(in the rows, 128 means zero)
Where one turn sends some rows of the set: a few examples, then the rows asked:
nif: [128 148 118 118 112 100 153 130 100 146 167  86 109 132 141 114 174 115
 141 139 132 126 122 100 117 111 116 120 153 142]
Fipo: [105 107 151 130 117  93 143 161 113 140 143 149 116 107  95 141 123 147
 131 151 109 129 107 105 108  99 123 110 156 126]
kiz: [119 146 121 109 109  95 154 113  99 131 155 104 130 128 128 119 163 109
 141 140 145 131  97 110 121 100 117 116 156 146]
Gamiz: [135 148 120 130 119  98 144 129 106 149 167  81 114 135 139 131 182 126
 139 153 135 121 107 101 119 107 121 114 158 140]
teze: [111 120 164 123 116 109 154 155 111 170 142 141 116 123 119 159 124 145
 116 150 116 159  91 105 116 111 124 105 160 118]
Nerik: [102  98 127 161 131 110 146 168  96 172 157 116 102 133 131 142 136 144
 128 139 106 114 126 115 123 119 121 122 175 112]
soser: [119 140 119 116 106  84 151 121  91 151 170  85 117 130 148 114 170 119
 134 146 128 135 109 102 118 113 103 124 160 143]
lef: [113 105 128 147 125 127 149 171 105 161 141 132 102 124 114 142 128 143
 125 136 120 107 120 105 116 104 133 117 168 113]
gep: [121 143 117 130 119  86 142 116 103 156 173  83 124 137 147 128 181 127
 139 154 136 133 106 109 122 114 113 116 157 140]
topek: [ 94 116 135 114 148 104 151 135 102 179 152 121 111 108 142 154 118 138
 117 152 118 173 121 120 123 134 119  95 148 116]
kife: [120 147 110 110 115  96 143 105 110 146 158 102 134 123 136 126 165 123
 133 153 154 136  99 105 119 101 120 109 148 144]
kob: [101 100 127 109 131  87 141 138 104 146 150 145 120  93 101 142 110 134
 127 152 111 143 115 104 113 102 126  99 150 122]
raru: [126 151 117 116 122 108 154 136  96 134 150  87 106 116 141 116 171 123
 136 148 146 118 108 104 118 113 110 117 154 147]
Bemal: [103 102 117 130 127 125 148 156 101 156 129 144 113 106 115 141 111 144
 113 142 136 117 105 107 118  99 126 110 164 117]
gisal: [127 149 118 116 108 102 144 122 112 145 151 104 126 123 135 125 169 135
 128 157 155 128  92  99 115  99 114 115 150 149]
Teboz: [ 81  92 110 135 135  96 146 123  97 172 158 136 130 128 126 141 116 126
 129 130 120 138 127 127 129 113 126 111 163 112]
Ruf: [136 150 118 122 116 106 144 134 105 144 154  88 113 122 138 131 175 133
 130 160 145 118  95  97 114 103 118 112 157 143]
Sifer: [109 126 157 144 151 115 154 158 111 164 150 118 103 134 120 164 139 130
 141 144 108 148 120 128 127 130 136  94 157 115]
nuze: [ 89 122 152 140 143 102 153 146 114 181 156 122 111 134 139 152 135 143
 132 146 114 167 128 131 124 139 118 104 149 121]
Tiba: [114 121 160 134 142 115 154 165  99 159 137 119 102 116 122 168 132 141
 123 158 113 145  90 117 124 122 126  96 168 115]
Nim: [114 141 107 116 124  85 142 103  99 151 167  88 131 125 146 129 169 121
 135 155 145 139 101 112 125 111 114 110 154 142]
lopag: [ 90  90 112 149 145  97 145 143  87 174 164 113 114 127 135 145 127 129
 130 137 107 127 130 127 131 124 122 112 172 107]
Tute: [ 83  95 115 128 122 106 148 133 101 166 140 151 133 113 123 135 108 141
 117 137 137 136 110 120 122 105 117 115 160 118]
danov: [104 107 148 146 139  94 144 176 102 139 142 125  97 105 108 144 134 155
 134 161 104 121 111 115 112 116 115 109 163 128]
Vidud: [117 139 113 106 116  85 152 111  85 139 163  89 124 120 141 121 162 109
 133 146 136 134  96 108 123 108 110 113 162 140]
mifab: [101 106 134 146 156  92 141 163 105 146 158 114  96 112 111 143 136 138
 147 151  97 125 139 123 117 124 126 102 154 122]
Far: [ 84  95 124 118 137  73 140 135 100 161 160 132 119  95 123 134 114 145
 125 155 106 154 127 116 114 120 108 107 149 124]
dugo: [117 150 126 118 108 101 156 129 101 132 147 102 120 123 135 114 169 127
 136 147 152 125  95 109 117 107 105 121 157 152]
Bok: [ 86 100 133 140 140  76 139 145 111 163 168 127 112 118 119 132 130 141
 143 146  98 145 147 123 116 125 117 112 146 125]
faler: [110 119 143 104 130 111 152 136 112 174 150 139 118 114 120 156 114 128
 118 143 117 170 114 105 118 113 135  94 147 114]

Fipo turns into kob
Vidud turns into soser
Now these:
Sifer turns into Tiba
Teboz turns into lopag
Ruf turns into gisal

Where one turn sends some rows of the set: a few examples, then the rows asked:
kul: [155 140 141 134 161 116 112 129 149 138 129 115 126 131 153 155 126 143
 110 122]
Meb: [141 166 110 113 135 134 129 104 145 140 132 101 123 151 134 143 101 115
 136  91]
Kez: [139 162 114 101 139 137 139 106 135 145 123 105 124 142 135 138 106 112
 137 100]
sak: [172 116 142 117 153 121 113 119 117 152 134  84 141 122 110 146 113 109
 135 101]
sasez: [159 102 115 115 150 112 140 119 132 126 150 147 110 127 115 170 124 148
 113 113]
tetid: [162 115 106 114 142 119 131 120 137 125 150 140 108 138 114 193 113 141
 109 108]
zir: [169  98 107 108 139 117 142 131 111 119 142 129 112 117 105 146 128 115
 136  97]
nul: [175 105 105 114 134 123 128 147 111 116 139 123 110 127 107 166 130 111
 130  95]
semon: [158 129 135 139 158 123 109 125 153 144 141 120 127 128 148 155 127 149
 118 124]
zam: [146 129 100  99 142 106 162 108 136 108 138 136 118 114 115 159 125 130
 135 100]
Bufo: [173 125 135 126 148 114 106 116 123 143 138  78 141 131 111 152 109 109
 138  88]
nis: [173 114 134 126 148 130 113 116 121 152 142  87 138 118 107 143 116 109
 149  98]
molet: [152 139  96 101 137 112 148 116 135  99 133 120 122 115 111 182 122 119
 136  96]
kulob: [162 141 135 139 152 116 104 133 150 134 133 108 124 136 151 157 123 140
 113 111]
lon: [138 162 109 110 139 138 142 101 148 143 130 112 128 133 136 138 110 119
 146 102]

Bufo turns into Meb
sak turns into Kez
zir turns into zam
Now these:
semon turns into nis
nul turns into molet

Where one turn sends some rows of the set: a few examples, then the rows asked:
Vupu: [128 142 150 157 113 127 135 127 111 135 138 131 101 114 114 110 132  97
 148 119 125 103 160 122 139 120 129 117 148 133 126 131 139 144 114 111
 121]
Zer: [148 173 141 160 126 119 136 116 121 143 123 128 130 116 117 132 112  88
 146 120 129 110 133 118 128 102 133 137 138 151 136 124 130 140 136 102
 112]
nakir: [137 137 130 143 134 131 135 116 120 116 144 103 133 136 108 142 126  84
 145  96 123 118 127 100 145 107 122 121 108 143 154  96 124 136 134 104
 146]
lum: [142 164 140 158 134 122 130 120 112 137 133 116 139 124 111 125 119  95
 140 129 134  99 131 116 128  88 134 137 139 150 137 130 125 140 132  96
 117]
Vepi: [126 141 110 153 122 126 155 107 120 128 153 110 140 128 123 149 121  80
 128 103 135 126 117 108 122 106 129 139 108 140 154  99 124 140 144 106
 125]
dofi: [104 135 131 143  80 169 118 119 119 108 108 143 105 137 135 113 143  65
 127 142 152 104 101 120 106 131 152 112 102 165 161 104 111 143 108 110
 120]
pupo: [119 136 132 139  82 161 100 130 115 118 116 146 110 135 127 103 142  52
 135 142 158 109 101 123 115 131 149 104 111 167 164 109 121 145 109 112
 121]
Fituv: [106 156 127 165 122 122 157 105 114 126 149 113 126 123 120 139 126 100
 122 118 128 105 136 120 114 106 136 142 127 136 132 123 120 136 135 107
 126]
dad: [115 129 113 136  81 172 116 126 118 112 109 138 121 142 124 115 139  62
 133 132 142 107  91 112 106 124 140 105 108 164 154  96 113 148 117 109
 148]
nokiz: [128 137 154 160 109 148 126 119 114 122 138 156  98 105 132 117 136 103
 132 140 136 102 143 116 118 128 108 110 132 154 131 136 129 160 109 127
 101]
Dupu: [124 114 110 127 127 175 124 134 121 132 137 139 135 149 136 124 121  86
 121 125 140 113  98 102 114 128 124  87  99 157 154  96 120 151 117 123
 149]
tuvot: [134 117 106 127 126 170 120 137 121 142 135 145 140 147 135 122 116  77
 121 129 145 114  93 104 111 119 123  90 105 163 158 103 121 154 118 119
 136]
pelid: [139 148 153 160 123 119 136 117 117 129 146 113 115 130 107 121 115  91
 151 108 119 114 149 118 144 119 131 117 134 135 133 113 135 133 133 114
 139]
mer: [122 121 118 141  80 174 120 122 114 114 128 135 121 155 130 102 126  60
 136 138 155 105  95 117 110 115 143 100 108 164 162  95 112 149 120 105
 136]
gudi: [111 140 115 134  88 168 107 126 111 112 131 142 122 141 132 112 135  53
 135 135 163 107  95 119 110 129 140 101 108 163 164 101 114 149 126 109
 146]
sedo: [130 130 155 166 106 150 130 119 112 124 143 152  98 107 132 112 134 106
 131 143 137 105 142 118 117 131 114 110 132 149 127 131 134 158 109 130
 105]
tas: [111 123 117 140 124 143 131 137 109 136 121 124 133 149 139 111 136  64
 114 128 149 116 105 125 151 133 157  99 124 168 152  87 123 118 106 135
 130]
gobu: [129 161 145 157 119 133 140 120 113 138 121 141 109 109 127 121 126 102
 145 131 136  96 150 120 128 106 131 134 145 144 130 136 129 148 117  99
 101]
tase: [116 158 139 167 117 126 166  98 122 125 139 119 115 125 128 141 112 100
 133 112 122 111 143 120 121 114 136 137 122 137 133 112 120 134 138 108
 122]
votu: [119 123 103 126 128 172 129 128 122 134 136 146 136 146 143 131 118  81
 117 125 146 112  96 103 108 122 121  93  96 162 160 102 112 153 120 119
 135]
dakib: [107 148 143 164 113 136 157 111 112 128 139 131 100 113 132 124 129 110
 136 127 131 100 157 124 124 123 137 132 137 129 125 126 130 143 120 109
 116]
lepo: [111 134 112 134 125 140 131 135 114 138 107 134 133 146 141 120 135  56
 115 122 148 111 102 122 148 118 147 103 124 179 159  97 111 123 103 126
 111]
fuv: [100 132 119 139 130 152 142 126 113 126 111 127 130 152 151 122 133  73
 113 130 152 106 107 121 148 126 155 105 114 172 155  86 107 118 106 126
 122]
dep: [127 138 143 157 124 119 136 119 113 123 149 105 121 133  98 122 129  92
 141 106 113 104 146 114 139 104 126 118 134 136 134 122 127 134 125 111
 140]
Rop: [127 135 157 164 110 154 131 116 114 119 134 152  98 107 134 118 135 112
 131 144 134 100 142 115 116 129 113 113 130 152 126 130 130 157 109 127
 105]
zom: [157 147 125 151 136 135 133 119 118 134 133 107 153 129 115 136 117  89
 141 122 139 120 109 103 132  97 136 138 117 149 149  98 134 140 140  96
 129]
Sos: [152 110 120 153 101 158 134 139 113 127 119 122 107 122 160 131 117  82
 134 155 154 127 121 134 148 146 116 110 105 155 149 108 119 136 125 115
 105]
Vef: [146 114 122 147 103 161 131 141 119 118  98 124 103 118 152 142 128  87
 137 146 138 123 122 125 149 149 110 109 101 158 145 107 114 134 118 115
 115]
Bepet: [137 124 115 143 102 150 126 142 116 122 118 129 103 112 158 144 128  73
 133 141 152 128 125 133 148 155 106 108 102 155 153 114 115 137 127 119
 111]
sunes: [111 120 138 146  78 168 113 124 114 109 125 135 103 145 129  99 140  63
 132 143 153 108 106 124 116 137 155 100 105 158 159  99 121 140 107 117
 132]

nokiz turns into Rop
gudi turns into dad
Now these:
Vepi turns into nakir
Dupu turns into tuvot
lepo turns into fuv
dakib turns into Vupu
tase turns into pelid
Vef turns into Sos
sunes turns into pupo
dep turns into lum

